Named turns come first, each shown by rows before and after it. Which turns, in which order, take the first row of each pair that follows to the second? Write the first one first, as in the answered first pair.
q_907 (before => after):
-0.74 +0.27 -2.22 +2.19 +1.07 -0.07 +3.68 -1.37 -0.14 +3.57 => -0.01 -1.89 -0.29 -2.94 -2.22 -2.44 -4.17 +0.23 +0.22 -0.10
-0.15 +1.90 +2.04 +0.44 +1.14 +1.48 +2.52 +0.95 +0.78 -0.18 => +0.61 -0.85 -1.71 -0.22 +0.49 -2.70 +0.76 -1.65 -0.79 +1.60
+4.14 -0.33 +0.73 -2.35 -0.05 -0.68 -0.26 +0.35 -0.24 +0.06 => +3.78 +0.83 +1.36 -1.01 +0.64 +0.92 +2.17 +0.71 +0.04 +0.51
q_210 (before => after):
-1.60 -0.05 -1.46 +0.40 +1.74 -0.19 -0.67 -1.50 +0.93 +0.63 => -1.21 +0.17 -1.46 +0.49 +1.92 -0.57 +0.52 -1.40 +0.74 +1.26
-0.18 +0.02 -2.43 +3.08 +1.57 +0.26 +2.86 -1.36 -0.72 +2.12 => +1.82 +0.11 -1.55 +1.52 +1.69 -1.09 +3.83 +0.22 -0.98 +2.33
+0.95 -1.22 +0.30 -0.48 -1.14 -1.91 -3.08 -1.36 -0.44 -0.66 => -0.14 -1.27 -0.17 +0.32 -1.09 -1.31 -3.10 -2.16 -0.12 -0.70
q_770 (before => after):
+3.24 +1.37 +0.04 +0.33 +1.94 -1.33 +5.76 +1.20 -1.12 +2.56 => +2.28 -1.17 +1.38 -4.21 -1.94 -2.68 -3.81 +1.95 -0.45 -1.78
+1.71 +1.73 +1.46 -2.19 +0.47 +0.46 +2.71 +3.52 +0.45 +0.60 => +0.75 +1.05 +2.09 -3.29 -0.88 +0.98 -0.74 +3.50 +0.97 -1.36
+0.34 -1.20 -1.23 -1.65 +0.26 -2.29 -0.75 -0.85 -1.26 -0.93 => -2.19 -0.23 -0.75 +0.24 +0.36 +0.79 -1.27 -1.76 +0.01 -2.14
+0.41 +1.11 +1.70 +3.01 +1.21 +2.10 +2.35 +1.98 +2.09 -2.35 => +3.68 -0.13 +1.28 +0.37 +0.97 -1.95 +2.36 +3.27 +0.57 -1.11

Each pair is two turns apart.
-1.40 +2.53 +0.87 -0.03 +0.47 +1.07 -0.58 +0.53 +0.33 -1.72 => +0.91 +0.63 -1.25 -1.39 +0.42 -2.75 -0.05 +0.05 -1.16 +0.35 -> q_770, q_907
+0.95 -1.16 -2.22 +0.12 +0.44 -1.76 +0.47 -1.05 -1.31 +1.63 => -0.67 +1.34 +1.46 +0.96 +0.58 +2.90 +0.89 +0.83 +0.60 -0.79 -> q_907, q_770
-0.80 -0.77 -3.47 +1.18 +0.90 -0.75 +0.88 -2.72 -0.97 +2.64 => -2.72 -0.97 -2.79 +0.87 -0.27 +0.97 -2.29 -3.05 -0.01 +0.49 -> q_770, q_770
-0.60 -1.30 -3.25 +0.99 +0.01 -1.83 -0.22 -2.12 -0.52 +1.16 => -2.11 +0.43 +0.20 +0.42 -0.82 +1.76 -2.58 -0.11 +1.16 -2.33 -> q_907, q_210
-1.61 +0.45 +1.99 +1.45 -0.91 +2.76 -0.33 -0.35 +0.57 -1.50 => +2.06 -0.30 +0.61 +0.32 +0.09 -1.22 +3.10 +0.23 -1.13 +1.53 -> q_210, q_770
-0.73 -0.44 -0.98 +0.09 -0.50 -0.73 -1.38 -0.90 -0.23 -0.12 => -0.48 +0.06 -1.16 +1.11 +0.32 -0.27 +0.94 -0.90 -0.31 +0.77 -> q_770, q_210
-1.80 +2.52 +3.43 +1.34 +2.11 +3.99 +1.33 +1.55 +1.57 -2.42 => +1.01 -1.73 -3.36 +0.81 +2.50 -3.95 +2.33 -2.25 -1.66 +2.41 -> q_907, q_210
-1.41 +0.41 +1.77 +0.11 +0.01 +1.42 +0.79 +0.79 +0.87 -0.29 => +0.06 -0.59 +1.72 -1.68 -0.75 -0.65 -0.46 +1.38 +0.32 -0.53 -> q_770, q_770
-1.44 -0.58 -1.01 +0.28 +2.09 -0.79 +1.77 -1.43 +1.80 -2.58 => -0.18 -0.49 -0.59 -0.17 +2.44 -1.64 +2.86 -0.55 +1.52 -2.03 -> q_210, q_210
-0.27 +1.00 -2.77 +3.47 -0.14 -0.12 +1.73 -1.92 -1.03 +1.74 => +1.63 -0.55 -2.46 -0.22 -1.67 -3.30 -1.91 -0.71 -1.64 +0.67 -> q_770, q_210
+0.33 -0.03 +1.15 -1.26 -0.30 -0.15 -1.51 +0.74 -0.30 -0.86 => -1.00 +0.06 +0.38 +0.47 -0.23 +0.79 -1.65 -0.70 +0.00 -0.84 -> q_210, q_210
+1.49 -0.71 -0.98 +0.22 +1.21 -2.83 +1.12 -1.00 -1.60 +2.18 => -1.12 +1.72 +2.86 +0.94 +0.69 +2.60 -0.52 +0.71 +0.50 -1.38 -> q_907, q_770
+0.39 -0.82 -2.45 +1.52 +1.51 -0.31 +0.07 -1.04 -0.10 +1.22 => +2.15 -0.94 -1.62 +0.12 +1.33 -1.63 +0.39 +0.54 -0.41 +1.38 -> q_210, q_210
-0.74 -0.84 +1.08 +0.00 -0.31 +0.39 -2.81 -1.46 +1.88 -2.87 => +2.49 -0.85 -0.38 +0.21 +1.51 -2.66 +2.26 -0.91 +0.20 +0.79 -> q_907, q_770
-1.49 -0.58 -0.53 +0.55 -0.03 +1.07 -1.78 -1.24 +0.97 -1.19 => +0.67 -0.68 -1.74 +0.77 +0.85 -1.06 +1.41 -0.99 -0.15 +1.22 -> q_210, q_770
+0.62 +2.00 +3.51 -3.22 -0.76 +2.62 -0.96 -0.48 +0.76 -1.52 => +2.40 -0.63 -0.46 -4.03 -0.62 -2.33 -1.05 -2.59 -1.21 +1.23 -> q_907, q_770
